Each row is where one point has got to under a steady rotation. How many ticks took it there?
The counts run from 0 to 813.
[ 13   4  -1  11 -12   3  17   0   6  22  15   4 -11  16   1  -3 -17   3
 -16  15 -13 -20  -4  -2 -15 -22 -24   7 -26  16  13   3  -7  13  -5  12
  -3  18   4  -2  15  -1   3  -4  -5  -6  -5   1   2   1   4  -5   6 -14
  18  -2   2   8 -10  -1 -19   3] | 538
[  2  -4   2 -13  -4   3  14  -6   3   4  -4  -3 -24   1 -10  -4 -10   9
 -11  15  10 -16  -4  -3   0 -10 -18  10 -11  15   7  11 -23   7 -16  14
   2  28   9   3   1  -2  11  -1 -11   4 -27   8  -9   9 -15   1   4 -26
  11  -4 -11  -9 -11   9  -2  -7] | 774
[ 17   2 -14  -9  -9   1  19   0   3   8  21   4 -15   9   1 -11  -8  14
 -10  -2  13 -21  -8 -13   4  -5 -16   4   3  21  -6   2  -3  16 -21   9
   2  24 -12   6   9   8   8   2   2  14 -10  19 -14   1  -4   2  15 -17
  -1   6  -7   3 -19   2 -11 -12] | 417
[ 13   1   6  -9   5   5  15  11  -7   8  16  -2 -13  12  -7   6   2   7
 -17   4   4 -19 -22  -8 -12 -11 -24   0 -18  18   6   7 -14   7  -9   7
  -6  29   7   4  10   3   5   0  -6  18 -15   5 -15   4 -10  -6  10 -29
   7  -1   1 -10 -13   3  -9 -10] | 640
[  1   0   0   4  -3   8  18  -6  11  18   8  -6 -20  22  -5   6 -17   3
 -15  25  -9 -24  -3  -5  -5 -14 -23  11 -16  16   0   7  -8  10  -5  11
 -12  15   3 -14  18   5   3  -6 -11  -7 -11   2  -8   7  13  -8   3 -15
  19   6  10   0   1  -5 -17   3] | 126
[  6   4  -8   5  -7   6  16   1   0  -2   5   0  -9  11  -6  -1  -3   6
 -21  14  -3 -24 -10  -7 -13 -12 -11   1 -17  16  13   5 -22   5  -4  13
 -12  19  -5   7  23  -1  13   3  -5  11 -25  14  -9   6  -8 -10   2 -27
  -2   1 -12  -9  -8   1 -12  -2] | 506
[  4   0   0   1 -13  -8  20  -7  12  -3  11  -2 -20  -5   0  -9  -4   8
  -4  19  -2 -27   3  -3  13 -14  -2   1 -11  15   7   4 -15  23 -17  19
   4  19 -14   3  24  -4   6   0   2  -8 -16   5  -1   0  -9  -2  19 -11
  13  -5  -6  11  -7   1 -21  -5] | 571
[ 14  -2  -7  -4  -1   0  27 -11   6  14  13   0 -24   1   3  -7 -15  22
  -3   5  18 -19  -4   0   6   1 -17  11  -3  23   6   4  -9  21 -17   5
   9  11  -1   4   1  -2   1  -2 -10   8 -23   8  -8  11  -6   3   8 -21
  15   3  -4  -7 -11  -5 -15  -7] | 551
[  3   2   3   2   0  -5  10 -13   9   4   3  -1 -19  14  -2   0 -16  -2
 -13  29  -8 -23  -7   3  16 -17 -12   9 -17  17  11  17  -7  19 -14  18
  -1   1  -3  -8  25  -4   1 -11  -9  -3 -19   3  -9   9  10   2   3 -23
  16   0  -6   3  -3  -4 -19  -2] | 31
[ 13   9   1 -13  -7   4  21  -3  11   7  19   7 -25  11 -14   5 -10   6
 -16   7  15 -18  -7  -3   1  -3 -14   0   4  22  -7   5 -15   4  -7   8
  -7  33   3   5  15  10   9  -1  -7   6  -9  13  -4   7  -3   9  10 -21
   2   1  -8 -13  -9   5  -6  -3] | 548
[  8 -10  -1  -7  -4  12  13  -2  17  11   6  -2 -15  11   0  -2  -4  17
 -13   6  -2 -23 -16 -12   8   5 -16  -3  -6  13  -2   9  -1  17 -23  10
  -5  12  -4  -1  12  -9   6  -6  -6  24 -16   9 -26   7  -2   1   3 -26
  11   9   0  10 -16   0  -6  -5] | 149
[ 21   2   1   5 -16  -2   9   2  -9  -3   7  10 -18  21   7   5 -23  -2
 -14  11  -8 -30 -13  -5  -1 -11 -11   1 -10  24  12   6  -2  10 -17   2
  -8  10  -1  -6  24   9  12   0  -3   3  -7  18 -18   9  -7  -3   4 -14
   4  -1  -3   7  -4  -2 -15  -1] | 353
[ 10   6   3  -6 -12  -4  14   7   5  17  14  11 -12  14  -6  -9  -1   6
 -10   6   8 -21 -13  -8  -7 -24 -19   2 -22  16  10   4 -11   8 -14   8
  -2  28   5   3   1   5  -1 -18  -7  -5  -7   5  -6   4  -8   0  14 -17
   5  -1  -5   7 -18  11 -10 -11] | 41
[ 15   3  -8  10  -6  18  15   4  10  17  10   3  -5  19  -3   3  -6   4
 -23   8  -3 -23 -17  -4 -19 -16 -20  -8 -22  16   9   8  -5   6  -2   1
  -8  15   5  -4  19  -1   4  -5  -4   2 -18  13  -8   4   0  -7   8 -31
   1   0   1  -2 -16   4 -18  -2] | 597
[ 10   4   3  -2  -7   2  23   3   5 -13   3   0 -31  18 -10   6 -11   1
  -8  15  -2 -31  -4  -8  -5 -15 -16   0  -9  16   9   3 -24  14 -10  12
 -14  14  -7   1  24   6  13   3 -12  -1 -14   2  -3  12  -5   1  -1 -14
  10   9   0 -10   4   4  -4   2] | 355
[  3  -4   4  -1 -19   3  13   2   4  13  17  10 -35   9   3  -5 -10  21
   3   7  -8 -12  -4  -2  -4 -17 -15   2  -3  16   6  -9  -9  12 -28  -2
 -12  23  -2   3  15   9   3 -12   1   7  -5   8 -14  10  -4   6  10 -19
  15   1  -6  19 -15  11 -11  -7] | 755
[ 10   8  -9   6 -15  14  15   1  21  -3   9   1  -9   8  -9   7  -3  13
 -21  12   2 -33   3  -6  -5   0 -15 -11  -4  19   4   0 -12  14 -15   9
  -9  19  -7   1  24  -4  18   1  -3   6 -23  11  -7   4  -2   5   7 -19
   0  -3  -7  -1  -9  -6 -13   8] | 693
[ 11  15   6   3  -7   4   8  -2   8   6   8  -6 -19  14  -8   7  -1  17
 -22  22   9 -30   1  -4  -5 -10 -22   0 -14  17  14   3 -16  11 -16   7
 -11  17   0  11  15  -3  17 -11 -11   3 -13   2  -1   8  -1  10  -2 -15
  11  -2  -4  -4   2 -10  -8   5] | 543
[  8  -5  -3  10  -8   9  21  -4   7  12  11  -6 -16   6   0  -7 -11  18
 -16   9  -4 -13  -2   3   6 -19 -14   4  -2  27   5  -2 -19   7 -11   9
  -4  -5  -7   3  23  -7  -4  -4  -1   6 -31   1  10   9   3  18   9 -31
   9  -5 -10  -4 -12   0 -19   1] | 103
[-13  -7  -4  -3  -4  -5  10  -7  18   7   6   4 -25  15  -9  -1  -3  24
  -4  23  -1 -22   3  -7   1 -10 -15  -3  -5  19   4   1 -14  23 -20  11
  -8  19 -14  -1  15   4   1 -14  -1  -1 -16   9 -16   3   9   1  13 -13
  14   5   1  10  -6  -1  -9   2] | 753
[  9  -1   4  14 -12  -3   7  -4  11  12  12   5 -15   1  -1   7 -15  11
 -10  19 -14 -18   4   5  -6 -12  -6   1 -20  17  23  -6 -15   9 -17   7
  -9   6   5   2  26  -2   0  -9  -5 -15 -20  -1   8  11  -6   2  14 -25
  16 -13  -9   9  -2  -2 -28   4] | 254
[  4   5   6   5   0  -2  10  -6   3   8   4   2 -33  21 -10   8 -13  10
  -5  12   7  -8  -8  -7   1 -15  -7   3  -2  20  13  -5 -18   1  -9   3
 -18  12  -3  -3  26  11  -7   0  -7   2 -11  10 -10  23  -2   2   3 -19
   9   9  -7  -6   6   5 -14   2] | 809
[  5   6  15   7 -10  -5   5   3  -6  -3   7   6 -27  18  -2   4  -8   6
 -11  18 -10 -22  -6   4   1 -18  -8   2 -12  20  17   0 -13   6 -17   2
 -20   6  -2   0  30   7   7  -3  -4   9 -17   3  -2  14  -9   5   1 -22
  10   6 -13  -2   3   5 -12  -2] | 167
[ 13   6   5   2 -10   9  15  -3   7  11  21  10 -30   1  -5  -2  -3   5
  -6   0  -1  -8 -10   5   4   0  -8  -7  -6  26   5 -10   1   6 -13   0
   1  13  -1   5  10   2  -3  -6   0  12 -20  11  -3   6  -6   8  21 -30
   5   0  -7  10 -17  -1 -26 -13] | 381
[  8   4   3   4 -15  19  16   0  24   7  16   4  -8  15 -12   9   2   7
 -17  10   1 -25  -7  -4  -6   6 -14 -17  -3  19   1   2   0   4 -16   4
 -14  23  -3  -1  22  -3   8 -10  -3   7 -14   9  -9   6   3   9   7 -22
   0  -3  -6   7 -15  -2 -15   3] | 468
[ 20  -9   8   4 -12   3  13  -2   3  -6  13   3 -21   5  13   1 -24   8
   0   7 -10 -27  -1  -4   1 -16  -3  -5  -7  22   6   3 -12  15  -7  10
  -8   0  -1  -6  28  -1   4   9   1   0 -16   5  -2   9  -5   4   8 -23
   9  -8  -7   5 -11  13 -21   7] | 707
[ 18   2  -2  -6  -2   2  26  -8  -1   3  13  -4 -28  10  -4 -12  -8  11
  -3   0  15 -12  -7  -5   3 -11  -8   6   4  25  -1   6 -28  10 -10  15
  -5  14 -12   4  17   1   7   2 -10  12 -21  15   4  13 -10   8   8 -28
  -1   0 -15 -15 -10  10 -11  -8] | 643
[ 13   3   2 -11 -13  10  17  10  -8  16  20  12 -28  12  -2  -2 -13  14
 -10   2   2  -9 -12  -5  -2 -17 -21  11  -2  21  -4  -7 -14   2 -18   5
  -5  25   7   6   8  14   9  -4  -3   6  -4   8   2   9  -7  13  10 -20
  12  -2 -11  -4 -19  10  -4  -4] | 135
[ 13  -8  -8  -7  -3   4  25  -2 -10  16  14   9 -15   2   2 -13 -13  17
  -8   4   4  -7 -18  -6  -5 -12 -18  13  -9  19  -2  -5  -8  12 -15   6
   7  20  -2  -1   7   6   4   5   0   4 -13  22 -12   5  -7  -1  15 -27
   3  -4   4   1 -24   8 -11 -14] | 5
[ 16   4  -4  -2   5   7  17  -1  14  16   1   3 -12  25  -1  -3 -11   8
 -19  12  -2 -28 -22 -11   5 -21 -16   6 -15  19   5  11  -1   9 -21   8
  -3   5  -2 -10  17  -1   6 -15  -6  -3  -5   4 -14   7   4   6   3 -23
  11   6   3   3 -14   0  -6 -10] | 315
[ 12   2  11 -11  -6   5  12  -1   4  10  17   3 -36  18 -12   6  -7  -3
 -10   8  -3 -25  -8  -9  -2 -10 -18  -1  -4  20 -10   2 -12   7  -7  16
 -15  33  -1   2  23  12  10   3  -7   8   2   6 -14  11  -1  -2   4 -16
  13   5   1  -2  -2   2 -12   3] | 489
[  6 -10   0  -2  -5   5  27  -3   9   5  13   2 -32  11   5  -5 -10  18
   0   4   0 -14 -11  -5  11  -6 -17  -2  -4  15   1  -3  -1  25 -20  10
   1  21 -13   8  13   1  -6   4   1  13  -9  10 -22   8   3  -7  17 -22
   6  11   3  16 -12   1 -19 -16] | 567
[  7  -9  -5  -4 -11   0  18  -2   6   2  16   2 -14  -5  -2  -3  -5   6
 -12  13  -1 -17 -10  -1  12  -8 -10   4  -1  28  -7   4  -9  13 -12  14
   4  17  -5  -5  17   1   4   2   6   2 -20  16 -11   2   0   8  30 -28
   3 -11 -10   4 -28   6 -17  -7] | 288
[  2 -13   5 -14   4  -1  17  -9   1  12  10   1 -26   2  -2   0 -18  13
   1  15  -6 -14 -12  -2  13 -17 -14  10  -9  19   1   6 -12  12 -16  12
   9  20   3  -9   8   1  -4   1  -7 -13  -9   4 -17  10  -5  -5  12 -21
  23  -4   5   8 -13   4 -18  -5] | 213
[  5 -10  -1   8  -4  17  18   3  19   1   3  -7 -14   7  -2   3  -5  22
 -15  11  -5 -22  -4  -4 -14 -11 -20  -5 -14  17   8   8 -21  13 -14  11
 -11  11   2   1  13 -13  12   3  -9   7 -30   2  -6   9  -3   3  -2 -31
  13   1  -3  -5 -15   3  -5   6] | 147
[ 19   1  -7 -13   2   6  15  -7   4  23  19   1 -12   9   6  -2 -24  11
 -20  11   2 -25 -12 -12   6 -14 -22  16  -2  22  -7  17  -6  10 -19  12
   8  15   7  -7  10   1   7  -1  -6  -8  -3  10  -7   1   7   7   7 -22
  13  -8   0   0 -19   7 -12  -2] | 272
[ 12 -12   5  12  -4   9  20  -3  16   0   5  -1 -29  18  -2   6 -11   5
   1  11 -18 -16  -9   0   0 -24 -15   0 -14  24   5   1 -10   9 -15   9
  -1   0  -3  -5  29  -5   0   1  -7  -8 -18 -13   4   9   6   5  11 -24
  22   5   4   8 -10   5 -11  -1] | 162
[  2   1   7   3  -3  -7  20  -7   7   5   7   0 -24   3  -4   0 -13  -7
 -15  28 -11 -17  -3   6   9 -27 -10  13 -12  23   7  11 -15   8   0  15
   1  10   3  -6  23   1   2  -3  -9 -20 -24  -5   1   6   4  -4  13 -22
  16  -3  -3   0  -8   3 -20  -2] | 442
[ 20   8  -4  -1  -3 -12  19  -6   1   7   6   6 -15  10   0  -9 -15   9
  -6  11   7 -18  -8  -7  10 -24   0  20 -12  21   6   1 -13   7 -17  16
   6   8  -7  -5  23   3  -3   1  -2 -15 -18  16  -2   9 -10   7  13 -23
   6  -4 -14   0 -10  10 -18 -12] | 722
[ -5  -8  -2   1  -6   9  16  -6  10   9   9  -1 -34  -4  -8   4  -9  28
   1   8   2   0  -2   6   4 -11 -14  -2   0  27   4  -4 -18   8 -12   4
  -8  12   5   0  10   0   0  -5  -7   5 -30  12  -2  13  -8   7   8 -30
  13  -2  -7   5 -13   7 -12   0] | 60
